The rows below fall into families. The same turns and mirrors carry the whole set onto itself and the rows of a family onto each other. For each named row, which other rows are in its family? Write them in the order they are listed.
These 32 rows form 4 families of 8 rows each.
vopug: [ 57  48   8 -10 -12  13   5  28 -10  -4  -1  18   7 -31]
luzut: [ 13 -12  -3  -9 -15   0  38  23 -14 -19 -24   2  -2   8]
Tebob: [ 10 -13  28   9   3   7  18 -20  -3  18  19  -2   4  13]
Pibu: [ 35  54   7  30 -17   3 -17   1  -2  20 -12 -16  31  15]
Fam: [  8  47  -5 -19  14   1   5 -24  -2  40 -23  17  -2  -8]
gesis: [ 24  28   5 -24 -22  36  17  20 -28  14 -13  32  29 -14]
dola: [  3  17   7   9  17 -11  13   8 -25 -40  -6 -18 -23 -15]
Bubo: [ 44  24 -20   6   0  18  -7 -26 -34 -14  13  28 -24   2]
kosu: [ -6  30  -8   3  13  18   5 -29 -46 -24 -25 -11 -14   6]
vele: [-29  36  18   7 -22  20  -7   5 -19 -18   5  -3  34   5]
Toko: [-28  29   7  16 -10  12   4  24  -7   3   7  14  35  21]
bokot: [ 12  30 -13 -17   7  13  23 -33 -26 -30 -21  -8 -12 -16]
von: [-14  23   7   2 -18   5 -26  21  18 -12 -15   2  37  -7]
Veve: [ -8   0   0   8   9  -1  -9   9 -11 -26  27  -4  34  16]
lefu: [ -9 -12  12  11  16  12 -14 -20   7  -9  13 -15  14   5]
Nit: [ 19  -5  11 -17 -14  -7  21  21 -13  -7 -36 -31   7  -1]
pefi: [ -2  -6  12   6  -4 -14  28 -25  20   1   8   5   9   4]
pegi: [ 51  42  25  14 -21  22   7 -15 -15 -12   3  16 -21  18]
zus: [  1  16  11  12   5  -8   1 -28   0  15  27   3 -16 -27]
Zef: [  9  35   9  11  19  12 -20 -27  10  31   7  10 -17  -8]
Badep: [ 34  13  -6 -13 -17  35 -13  36 -25 -10 -29   4  27 -17]
tozer: [ 21  38   9   6 -17  35  23  39 -36   4 -17  18  16 -10]
geva: [ 44  40 -19  -3  26  -7 -15  -2   1  28   1  18  14  10]
rolo: [ 13  48 -17 -18  12   4  -1 -42   4  23  -2  -7  13   0]
gub: [ 19  -6 -22 -10 -14   2  -2  37 -37  -7 -16  -4  22  -9]
vere: [ 38  37  -3  11   5   8 -28   8  22  23 -22  23  25  10]
Vomid: [ 61  40   6 -12 -10  31  -4   3  -1  -8 -15  25 -18 -15]
nuso: [  2  -5  14   1   1  17   4  28 -22 -33 -21 -23 -14  -9]
guzu: [ 39  44   1   7 -16 -10 -16  -1   7  -1 -35  -7  35  28]
pim: [  9  48  -4  17 -27 -21 -22  24   3  -5 -16   7  29 -13]
nofon: [ 19   8  -4   5  19  31   3 -21 -27 -21 -12  18 -34  -3]
Duli: [ 62  45   0   6 -21  32   3 -11 -30  -4  -1 -12 -13  11]

Which other rows belong to the same family as pim? vopug, dola, Bubo, Veve, zus, geva, gub
Which other rows belong to the same family as rolo? luzut, Pibu, Toko, bokot, pefi, tozer, Duli
Which other rows belong to the same family as pegi? Tebob, Fam, gesis, kosu, vele, Nit, guzu

The rows below fall into families. The same turns and mirrors carry the whole set onto itself and the rows of a family onto each other. For each named row, which other rows are in its family? Write them in the order they are listed.
These 32 rows form 4 families of 8 rows each.
zoves: [ 41   3  16 -22 -18 -14  -5 -18  -1  36  -8 -27  12]
Tero: [  8  18  -1  26 -10   6   4 -18 -21  36 -34 -41 -16]
Zel: [ 23  12   5  -6  14   1  -8 -21  11 -29  38   4  -7]
zuso: [-16   5   2  48   6 -13  -5 -20 -23  18 -25 -16  -5]
tifip: [-15 -22  14  17   8  -1 -34 -11  -8  36 -12 -18  16]
Gome: [ -1  31  20  16  40  21  -9   9 -10  -7   5   8 -18]
Vud: [  0 -13  30  16  12 -16 -26 -11 -10  20 -18   2  25]
Gigu: [-11  30   5  -8  27  40   9   9  -6  -3 -14  -4 -19]
musig: [ 19  24  21  -3  22  48 -20  -4  -1  -8  -6 -21 -18]
pufu: [ 23  44  15  -7  23  35   0   9  -7   7   0 -16 -29]
pureb: [-20  20   0   1  33  13  10   2  -2 -20   9  18  -8]
kebo: [ 18  33 -27 -13  13  -5   9 -37  13   5   4 -34 -35]
nikuv: [ 23  17 -15  11 -24 -22  18 -30 -11  28  -5 -37 -13]
Rim: [  6 -11  -5 -20 -21   3  13 -10  -3  40 -11 -42  14]
sato: [  9 -10   9  -6  -8  13 -25 -11  -6  50 -17 -42   6]
selo: [ 34  41   2 -18  12   6  13  -2   3  -1  29  -8 -25]
Nopi: [ 41  26   6 -24   2  27  -4 -15  10 -11  21 -23 -19]
Nasol: [-27 -28   2  12   3 -12  -2  -9  -8  20  -7  -9  28]
zubun: [  0   4 -13  33  -7 -41   9 -32 -12  10   5 -11  -3]
Zez: [-17 -16   7   3  -2  16  -3  -1 -12  37 -29 -32  18]
Zipu: [  0  11  20  15  32  23 -25  -8   0 -27  11   7  -7]
todo: [-21  21  -9  25  43   4 -15 -27   1  -6 -16 -12 -25]
furiz: [ 21 -13  -4 -18 -20 -15 -13 -23   5  41  12 -35  10]
pek: [ -3 -25   1   5  -2 -29 -22 -23   2  26  17 -10  20]
vum: [ 20   0  30  -2   0   9 -21  -6 -12  38 -36 -25  14]
kef: [ -4 -22 -10 -11 -16 -24  14 -17   1  23  11 -20  23]
Bagob: [  3  26 -12 -21  14   1  25  -6   7 -17  27   8 -13]
Nuri: [ -5  20 -23   9  29 -24   0 -39  12 -13  13  -8 -23]
razo: [ 22 -11  15  -4  -7 -39  -9 -23   0  18   9   0  24]
liges: [ 14  37  -8 -31   9  29  24   1   3   0   4 -14 -23]
mizol: [ 11  28   7   4  29  -8   4  -3   0 -17  35  16 -14]
somaf: [  3  34 -13   2  27  23  -6 -25   3  11 -26 -38 -37]

Which other rows belong to the same family as furiz? tifip, Gome, pufu, sato, selo, pek, mizol
Which other rows belong to the same family as somaf? Tero, zuso, kebo, nikuv, zubun, todo, Nuri
Which other rows belong to the same family as liges? Gigu, pureb, Rim, Nasol, Zez, kef, Bagob

